[-10.0  13.8 -10.2  90.2] -> Q20
[ 16.6 -14.5  -0.2  90.2] -> Q544
[ -9.9  13.8 -10.2  90.2] -> Q421
[ 16.6 -14.5  -0.3 -52.3] -> Q328
tail: [-14.5  -0.2] => [90.2]
tail: [ 16.6 -14.5  -0.3] => [-52.3]

[ 40.6 -20.1   9.7  22.7   7.4  -9.2  26.0  20.4  -4.9  27.8  40.8] : Q328
[ 19.7  -6.4   9.8  22.7  -2.2 -59.2 -46.2 -31.9   9.3  29.6  -3.1] : Q641
[-30.2   1.2 -52.7  51.6  -6.5 -59.2 -46.2 -31.9   9.4   8.0   3.1] : Q324
[ -4.6  -5.9  14.4  15.5  -6.5 -59.1  22.2   9.6   4.8 -11.1 -18.2] : Q421
[-41.9 -78.7  -4.6  12.3  16.6   9.0  11.9  61.8  -4.9  27.7 -16.3] : Q598
tail: [-46.2 -31.9   9.3] => [29.6 -3.1]
tail: [ 9.8 22.7] => [ -2.2 -59.2 -46.2 -31.9   9.3  29.6  -3.1]
tail: [-6.4  9.8 22.7] => [ -2.2 -59.2 -46.2 -31.9   9.3  29.6  -3.1]
tail: [ -6.5 -59.2] => [-46.2 -31.9   9.4   8.0   3.1]
tail: [-59.2 -46.2 -31.9   9.4] => [8.0 3.1]
tail: [-4.9 27.8] => [40.8]

[-19.7   7.0 -26.9 -32.5   5.7  16.0 -26.0 -43.4  35.8  21.1  -1.8   7.3
 -22.0 -20.5  14.1  10.0  13.6  -8.2  29.4 -15.1  17.9  10.2  16.4  -1.6
   5.0 -64.0   0.7  25.6  -4.7]  Q607
[ 43.6  17.5  -9.3 -31.8 -13.6   4.0   9.1   3.5  12.4 -20.5   9.9  44.4
   2.7  16.7   9.9 -29.4  24.4  14.7  -2.1 -24.5  28.5  -6.2  -9.3  27.0
 -38.1 -12.6  30.7  -6.4  -2.4]  Q20
[ -4.1 -13.6  15.9 -21.6 -13.8  17.8  36.1 -20.2 -32.1   0.2 -18.8 -12.1
  25.9  76.7  18.7 -26.1 -37.7  25.4 -20.5 -39.8  15.3 -16.3 -36.4   7.6
   1.1  25.2  27.8 -27.3  -2.9]  Q641
[ -5.3  10.1 -24.9 -52.8 -12.3  24.6  -1.2 -48.7  31.9  14.3  -7.7  20.4
 -13.5  10.1  14.0 -11.4  12.5   5.9  22.0 -40.4  30.1   4.0  -2.8  14.3
  -4.1 -58.6  19.0  12.5  -9.5]  Q598
[-29.4   2.1 -31.9 -31.6   5.8  12.2 -13.0 -45.8  23.9  28.2 -24.9  -0.5
 -20.1 -20.5  14.2   7.7  11.4  -7.5  27.9 -19.3   7.3   0.7   9.7   1.4
   8.2 -57.4  -3.9  29.7  -0.2]  Q664
[ -7.2   5.3 -17.8 -31.4  -1.2  15.8 -37.1 -26.4  47.1   7.4   8.0  18.3
 -23.0  -3.4 -11.0  12.0  18.6  -7.9  26.0 -12.2  26.5  -6.2  -9.2  27.0
   4.5 -55.9   4.4  10.3 -18.1]  Q324
tail: [-6.2 -9.3 27.0] => [-38.1 -12.6  30.7  -6.4  -2.4]
tail: [-20.5  14.2] => [  7.7  11.4  -7.5  27.9 -19.3   7.3   0.7   9.7   1.4   8.2 -57.4  -3.9
  29.7  -0.2]
tail: [ -8.2  29.4 -15.1  17.9] => [ 10.2  16.4  -1.6   5.0 -64.0   0.7  25.6  -4.7]

